(in the rows, 128 means zero)
Each path below is one point turned by a fixed rotation once a step. After each direction that follows a path, write how fast that rotation turns it, in degrees each step (0 if it stays still).
Each turn is a multiple of 5 degrees from 10 to 175, or 0.
Each row of a path follows its step; steps can be skipped.
Rotation 1:
step 5: [138 122 125 129 124 124 124 135 128 135 125 123 136 126 128 133 141 119
 123 132 126 132 122 128 142 136 124 130 125 132 126 133 131 118 129 130
 128 130 123 132 116 138 134 134 125 122 130 131 113 120 131 122 126 130
 133 126 128 143 135 132 123 131 123 130]
step 8: [127 128 114 131 124 132 116 130 118 131 118 134 127 130 137 124 121 126
 120 121 133 130 116 120 128 129 126 133 116 136 127 128 127 130 126 137
 139 134 123 132 120 137 126 130 132 132 121 131 123 135 130 132 133 131
 136 130 130 140 126 131 119 132 125 127]
step 16: [136 128 128 127 117 130 124 135 114 131 129 131 138 132 129 127 123 125
 122 125 142 130 118 131 118 134 132 125 124 132 130 133 136 120 134 122
 132 127 123 127 120 133 134 122 127 121 123 130 135 130 123 119 135 121
 131 116 123 135 126 132 123 126 118 124]
step 17: [130 131 134 125 120 133 124 133 126 137 115 137 130 126 126 130 122 119
 130 134 135 130 125 125 138 138 129 125 128 123 137 129 120 139 130 135
 123 124 117 132 122 135 136 135 130 125 132 127 113 117 129 126 135 121
 135 125 130 125 136 126 134 126 129 128]
step 18: [129 132 133 130 124 117 125 139 128 127 131 133 134 133 126 129 133 116
 134 119 130 118 129 134 135 119 126 115 132 119 132 122 122 125 125 128
 128 127 131 137 125 124 134 137 117 138 128 124 125 126 132 145 130 130
 127 132 133 125 121 134 125 123 120 125]
step 19: [128 137 118 140 131 127 120 137 120 120 140 134 124 133 133 126 126 121
 136 125 133 123 119 118 129 127 136 124 129 141 116 130 123 127 122 124
 134 129 128 127 135 128 133 128 121 120 121 137 133 127 122 128 140 126
 134 127 125 124 126 128 124 132 122 124]
step 22: [139 131 136 126 125 124 129 145 115 132 140 132 136 121 128 133 127 130
 138 133 128 125 124 135 140 126 131 124 142 134 125 130 127 123 129 129
 131 128 132 128 134 129 127 134 120 128 124 131 123 119 131 124 131 132
 132 136 128 137 131 137 122 128 119 124]
step 25: [134 131 129 131 125 139 117 133 117 129 134 130 122 127 127 127 118 135
 125 126 139 125 128 127 134 126 129 125 131 137 128 115 124 129 126 145
 127 126 118 124 129 140 129 133 136 126 124 121 126 122 139 124 139 124
 127 136 131 132 128 130 131 133 122 133]
step 26: [124 136 131 122 123 116 132 130 127 131 128 134 120 128 127 123 131 138
 131 133 130 124 113 131 137 126 125 124 133 124 135 131 130 125 123 131
 145 136 128 135 124 127 127 141 119 136 129 123 122 119 142 123 135 135
 127 129 128 134 124 125 126 123 128 129]
step 30: [130 129 115 132 125 123 134 125 130 130 141 141 131 126 127 128 119 124
 134 117 127 131 124 126 144 123 131 129 135 125 121 128 121 124 128 127
 137 136 129 138 122 126 133 137 123 131 123 126 123 128 132 136 130 127
 135 136 132 142 128 120 122 128 123 131]
Directions:
[126 131 128 128 127 125 130 128 130 129 127 127 127 130 126 129 131 127
 127 128 129 128 127 130 128 126 127 128 126 130 129 127 128 126 127 127
 129 125 127 130 129 125 126 127 130 131 129 125 129 126 126 129 128 130
 127 125 128 129 126 127 132 128 126 129] => 130
[127 125 127 128 129 129 129 130 127 129 129 128 129 129 131 125 129 128
 129 127 129 128 128 125 128 129 126 124 128 130 126 125 131 130 127 125
 130 126 129 123 126 128 126 124 129 128 126 128 129 128 127 128 128 128
 127 126 128 126 127 126 130 128 130 128] => 85
[128 128 131 129 127 128 127 129 129 130 126 126 128 130 126 130 128 131
 128 126 125 130 130 128 130 128 130 127 130 130 127 124 130 128 127 126
 130 129 128 128 127 128 130 129 128 129 129 127 125 126 130 128 128 125
 130 130 130 128 128 127 129 125 127 129] => 90
[128 129 125 128 127 129 125 129 130 127 129 130 126 129 129 126 127 128
 127 123 126 129 130 127 126 127 130 128 129 127 128 126 124 129 123 130
 128 127 130 127 127 130 126 128 126 128 130 128 128 128 125 129 130 129
 127 128 127 129 128 128 129 127 128 131] => 65
Rotation 2:
step 1: [128 122 122 132 128 116 137 124 118 125 123 131 116 117 127 119 140 118
 116 133 112 131 134 127 121 132 128 120 118 131 127 132 127 122 137 146
 126 136 129 139 125 128 135 113 124 125 118 127 137 135 131 129 125 128
 139 121 138 123 122 124 124 130 124 130]
step 3: [136 138 129 133 130 137 122 137 124 135 135 122 134 135 119 113 125 117
 130 130 116 135 127 129 138 125 124 119 127 136 108 143 123 138 133 130
 126 136 137 130 127 133 131 123 122 120 116 128 124 137 123 131 129 130
 129 122 123 118 130 126 140 135 124 133]
step 6: [130 125 128 126 124 123 129 120 122 135 116 118 126 122 124 122 130 138
 125 136 129 128 127 117 130 146 125 134 136 124 125 110 124 130 115 132
 121 131 134 129 121 126 122 137 128 133 123 134 125 127 138 133 129 134
 144 119 127 127 141 129 126 135 144 115]
step 8: [125 128 116 129 135 137 141 122 123 141 115 117 136 124 133 117 139 124
 135 135 131 121 120 122 114 139 125 117 136 132 124 126 125 122 135 125
 129 121 124 125 125 125 122 126 129 124 122 132 131 128 135 147 120 123
 129 130 127 127 139 119 130 119 119 136]
step 12: [145 140 129 130 119 128 143 121 116 123 122 139 123 127 124 121 144 124
 117 137 128 128 128 131 135 133 132 128 121 123 131 114 126 116 119 138
 132 138 125 130 129 127 129 118 132 126 126 124 131 125 128 119 131 122
 141 137 139 124 131 123 132 136 120 127]
step 17: [124 118 132 123 130 114 132 128 136 133 122 128 123 114 119 130 138 124
 117 133 129 128 115 129 126 137 131 136 131 134 129 113 118 135 123 131
 129 143 136 132 125 123 136 129 129 129 120 125 126 129 121 140 128 142
 134 114 126 132 120 136 116 134 135 129]
step 22: [141 128 122 134 134 124 138 131 131 126 130 125 115 126 129 110 120 126
 127 131 130 143 125 116 129 137 122 136 121 125 117 138 132 127 127 137
 125 125 135 132 126 132 131 129 133 136 129 132 123 140 136 114 133 138
 147 125 124 126 133 130 121 134 121 121]
step 25: [129 136 128 131 117 123 124 135 126 138 115 130 125 132 123 131 134 140
 127 126 130 138 116 132 129 127 143 110 131 123 130 123 117 134 124 132
 130 127 133 123 127 125 130 125 141 123 118 137 127 122 130 136 136 130
 126 139 127 122 142 129 130 144 138 139]
step 26: [125 121 133 135 131 127 141 132 128 132 121 117 131 128 136 121 123 116
 135 119 129 137 138 131 139 121 129 120 124 139 119 129 113 132 131 126
 141 130 127 122 122 123 130 143 131 137 120 123 137 133 133 138 143 129
 128 131 130 123 125 114 130 117 123 133]
step 27: [130 127 124 116 126 136 113 132 117 140 124 119 134 122 138 130 144 122
 121 124 134 131 128 123 127 131 126 127 131 126 133 118 117 114 132 135
 139 131 131 127 132 135 130 133 134 131 116 140 132 137 134 125 130 135
 129 126 121 140 142 138 120 123 128 125]
Directions:
[128 130 129 129 128 130 129 124 128 129 129 128 129 128 128 128 131 125
 129 125 130 126 128 127 129 128 127 126 128 127 130 128 128 127 131 129
 131 127 128 129 130 130 127 128 126 131 131 130 127 129 131 128 128 128
 130 127 126 127 127 128 128 129 123 129] => 95
[129 125 131 126 129 130 127 129 129 128 128 127 127 129 126 129 129 126
 128 128 126 126 129 127 130 126 130 127 125 132 126 126 129 126 129 129
 128 126 130 132 129 124 127 126 128 128 128 130 129 126 127 127 126 130
 128 128 128 130 127 129 129 129 129 129] => 25
[127 125 129 127 128 127 130 130 129 129 131 126 127 128 129 122 130 129
 128 126 129 128 130 130 128 128 126 131 127 128 131 128 128 128 126 125
 127 125 130 127 129 129 130 128 128 127 130 131 130 127 130 127 128 129
 127 129 127 128 130 129 127 128 130 129] => 160
[127 125 129 128 127 128 129 127 127 127 128 123 125 128 128 128 128 126
 131 128 127 126 123 130 129 129 126 129 128 127 128 128 132 129 128 129
 127 127 126 127 127 126 128 131 128 131 127 127 127 128 129 130 128 131
 130 128 129 129 128 127 127 127 128 127] => 160
[130 126 129 130 128 131 128 126 127 125 130 129 128 128 128 127 125 127
 128 126 130 127 129 128 127 129 127 126 127 126 126 128 127 131 126 125
 129 132 129 130 127 128 127 127 127 130 126 130 129 127 128 130 132 130
 126 126 131 129 130 131 130 127 129 127] => 110
Rotation 3:
step 0: [122 127 135 122 141 130 123 137 132 117 134 117 127 129 141 127 118 126
 131 125 123 120 131 123 131 125 131 122 124 125 114 135 125 134 128 132
 123 117 129 128 121 116 129 135 139 124 135 137 122 133 118 137 132 128
 126 119 138 130 127 122 131 132 131 122]
step 5: [126 127 122 132 128 121 130 144 135 124 127 134 125 141 136 124 126 132
 125 129 119 136 136 125 130 119 124 124 140 130 130 138 127 122 135 128
 135 135 128 133 123 115 117 138 135 139 133 128 127 144 132 137 135 121
 133 129 128 124 130 127 125 120 131 129]
step 7: [113 134 137 130 124 121 136 128 133 119 130 130 130 125 133 127 128 137
 124 127 128 134 135 123 129 123 131 122 117 126 123 131 128 132 124 131
 152 126 142 128 131 131 117 131 131 135 132 125 129 128 133 135 132 130
 135 110 126 131 129 130 135 134 126 125]
step 15: [121 137 119 137 134 132 119 128 131 121 131 117 128 141 123 129 124 128
 131 124 120 141 125 140 136 120 130 126 129 123 121 134 136 118 121 138
 126 122 130 126 126 119 127 132 134 115 135 132 129 133 131 137 120 132
 133 126 135 135 126 128 127 122 122 116]
step 17: [127 131 137 133 129 127 137 138 135 123 124 123 127 126 137 129 118 136
 131 122 127 131 126 137 133 128 141 130 131 145 128 135 125 128 122 135
 129 126 124 123 110 125 126 141 129 126 140 119 136 134 132 134 138 123
 136 125 127 130 117 124 126 128 130 127]
step 19: [107 124 118 132 130 125 126 140 135 131 121 126 125 116 133 123 134 129
 127 127 119 130 127 125 129 125 134 128 132 125 130 138 131 126 134 127
 142 132 125 128 114 130 126 130 135 131 131 132 135 124 133 129 127 138
 130 116 129 125 131 135 128 123 140 113]
step 21: [123 127 127 132 121 116 124 123 136 131 118 132 120 127 124 130 126 122
 123 134 138 141 141 122 133 115 132 121 125 129 131 137 126 135 135 128
 130 132 131 133 119 111 126 134 124 133 133 116 134 125 132 141 128 131
 133 125 123 125 130 131 135 128 121 129]
step 23: [119 131 125 140 120 123 138 131 132 124 122 132 124 125 129 132 143 129
 136 131 137 120 131 126 130 118 125 124 124 129 116 132 130 120 131 138
 137 111 126 132 130 121 122 125 121 122 139 127 127 133 128 120 131 134
 130 121 121 126 134 128 139 133 130 136]
step 25: [127 136 114 119 138 121 143 132 134 132 126 120 124 140 127 125 128 130
 124 128 122 129 122 124 122 116 125 116 123 121 114 127 128 134 135 129
 125 122 119 126 116 122 123 119 123 125 128 126 132 135 129 135 132 133
 132 127 137 125 124 128 134 135 117 130]
step 30: [119 128 128 128 129 135 136 133 136 118 123 128 131 132 122 130 119 128
 126 133 117 121 124 122 137 126 124 123 135 122 117 137 115 118 128 124
 129 118 125 127 123 121 133 139 125 118 138 134 135 130 118 141 127 122
 132 127 123 125 128 133 125 126 135 118]
Directions:
[129 126 127 130 131 127 126 130 128 127 130 127 129 127 130 128 130 127
 127 129 127 124 126 128 126 128 128 127 128 127 130 124 129 129 128 129
 131 126 126 131 129 128 129 129 128 127 132 129 130 126 130 126 129 129
 126 128 129 127 129 126 128 132 129 126] => 110
[130 127 129 128 127 125 131 126 128 130 128 131 125 130 127 128 133 128
 126 129 128 127 129 129 129 127 127 128 128 129 126 127 131 131 130 129
 131 127 130 128 127 128 130 127 130 128 126 128 127 125 130 128 131 128
 129 127 127 128 130 129 129 127 128 129] => 25
[128 130 128 131 127 128 126 125 128 126 127 128 128 130 126 127 128 126
 126 129 127 129 129 127 130 128 129 128 125 127 129 128 129 129 126 125
 126 126 132 128 130 127 128 130 126 127 129 126 127 124 128 130 126 128
 127 127 126 130 128 130 127 130 130 126] => 125
[127 127 129 126 126 126 127 127 129 130 128 127 126 125 131 127 128 127
 127 127 126 127 128 129 128 133 128 126 129 129 129 132 128 132 129 127
 127 126 129 129 126 131 130 127 130 127 129 128 130 129 126 129 126 130
 129 129 129 129 127 129 129 130 128 128] => 40
[127 130 128 130 126 127 126 126 128 128 133 125 126 129 129 129 129 128
 127 130 128 128 128 127 130 128 128 130 126 129 129 128 127 127 126 131
 129 126 129 129 130 129 127 129 128 131 129 128 128 132 130 126 126 127
 130 130 128 127 130 128 131 127 126 129] => 135
Rotation 4:
step 0: [131 114 116 124 123 117 124 131 126 126 122 126 121 124 131 121 138 120
 125 137 132 124 126 133 140 121 128 135 123 128 125 126 129 126 126 121
 132 131 142 127 131 124 132 127 124 123 145 119 131 142 134 119 131 125
 121 129 119 117 122 138 128 126 129 125]
step 3: [132 122 121 135 115 124 125 122 129 130 127 138 123 139 130 126 137 127
 129 132 132 135 137 128 134 116 117 124 141 132 139 129 140 130 127 128
 121 138 135 114 128 123 135 133 129 130 137 128 130 140 136 117 130 127
 123 127 131 122 133 137 128 126 132 126]
step 8: [127 121 122 128 112 117 121 130 135 134 119 125 126 135 128 131 119 136
 120 124 130 127 137 129 127 114 125 128 127 123 132 123 140 126 130 120
 122 131 135 128 122 121 121 133 121 135 143 119 132 123 133 123 123 119
 127 125 131 120 120 133 129 122 127 115]
step 10: [139 123 124 143 134 118 128 128 128 140 128 133 127 135 134 132 121 124
 131 138 128 128 135 137 131 122 121 127 134 118 125 121 128 124 127 132
 139 137 133 127 126 140 119 127 128 138 136 125 126 122 135 142 137 117
 129 139 126 130 126 134 133 133 119 128]
step 12: [136 115 122 133 123 119 142 140 138 124 128 130 119 135 126 140 131 124
 129 131 133 130 125 137 135 133 123 127 124 116 129 133 129 127 128 124
 129 140 125 131 132 128 132 121 134 123 139 129 130 137 141 125 123 124
 125 116 115 135 125 128 130 130 123 134]
step 16: [125 120 123 134 124 124 125 139 125 144 119 135 126 131 133 133 139 120
 121 135 135 119 130 138 130 126 115 129 129 121 125 127 131 146 132 128
 126 128 140 127 126 124 122 124 130 137 138 122 132 128 127 123 136 125
 128 144 129 122 123 135 121 125 127 123]
step 21: [133 119 124 141 119 119 126 124 125 139 128 140 122 127 132 132 131 124
 122 124 128 133 126 131 133 117 120 136 136 112 132 131 139 134 127 129
 123 130 139 121 135 130 145 130 132 126 135 125 127 127 134 126 132 121
 121 136 133 130 129 121 133 116 127 122]
step 22: [133 113 122 127 125 116 124 131 134 148 126 129 126 128 137 139 132 123
 126 136 120 129 129 130 135 126 130 131 132 124 119 118 137 131 130 120
 135 124 132 126 127 130 129 141 134 131 131 124 134 130 126 126 130 114
 126 130 132 127 145 126 120 130 120 120]
step 25: [135 122 122 132 124 117 127 128 138 133 130 134 129 132 124 143 126 127
 130 128 126 123 137 127 131 119 125 127 123 127 125 120 138 118 133 119
 129 142 125 125 118 132 121 125 127 132 145 130 128 133 126 131 126 116
 136 120 127 118 130 138 119 119 122 121]
step 31: [126 113 114 129 125 111 124 129 134 130 122 119 133 137 122 131 129 123
 119 139 122 129 134 142 129 120 126 123 126 127 131 132 129 124 136 131
 122 129 143 119 122 120 116 123 123 130 135 118 127 131 129 132 136 128
 126 122 125 120 122 132 125 126 127 126]
Directions:
[130 126 125 127 130 129 129 130 128 129 130 129 125 130 128 129 125 126
 128 128 129 126 126 124 130 129 130 129 130 128 126 128 126 122 129 128
 129 130 126 127 128 129 128 128 124 127 128 128 126 129 126 128 127 128
 130 127 129 129 127 128 127 130 126 127] => 140
[129 129 128 127 128 128 128 130 130 126 127 127 126 128 127 129 130 131
 128 131 132 128 130 129 128 127 128 126 128 131 127 128 129 126 128 128
 128 123 130 127 128 128 130 130 124 128 130 129 129 129 126 132 126 130
 124 126 128 127 129 129 128 128 126 126] => 125
[127 128 131 125 130 127 127 128 128 129 128 128 125 132 126 126 129 124
 129 129 129 125 128 128 124 128 127 126 128 128 129 130 126 127 128 128
 129 128 128 128 127 127 129 126 129 129 131 129 128 129 125 127 129 128
 126 128 124 126 128 129 128 127 131 131] => 25
[128 125 128 128 125 128 128 131 128 129 128 123 129 125 129 124 127 129
 128 129 127 128 129 128 128 127 129 132 126 127 128 128 128 129 129 128
 127 127 126 127 127 128 128 125 127 128 130 128 129 126 122 128 129 127
 130 129 128 126 128 130 127 129 129 126] => 45
[128 129 125 126 128 129 128 126 128 126 129 126 128 126 126 131 128 128
 127 127 126 126 129 131 125 127 128 129 124 127 129 126 129 127 126 127
 129 130 129 129 127 127 129 125 125 126 128 130 126 129 128 126 130 129
 128 126 126 127 127 126 127 129 127 127] => 60
[129 129 126 128 129 130 129 130 128 128 128 130 127 129 128 128 128 129
 131 129 131 128 129 127 128 130 123 126 127 130 131 127 131 131 128 128
 124 129 127 130 130 126 128 126 127 130 127 130 127 128 126 127 127 126
 130 127 130 128 124 128 127 129 130 128] => 85
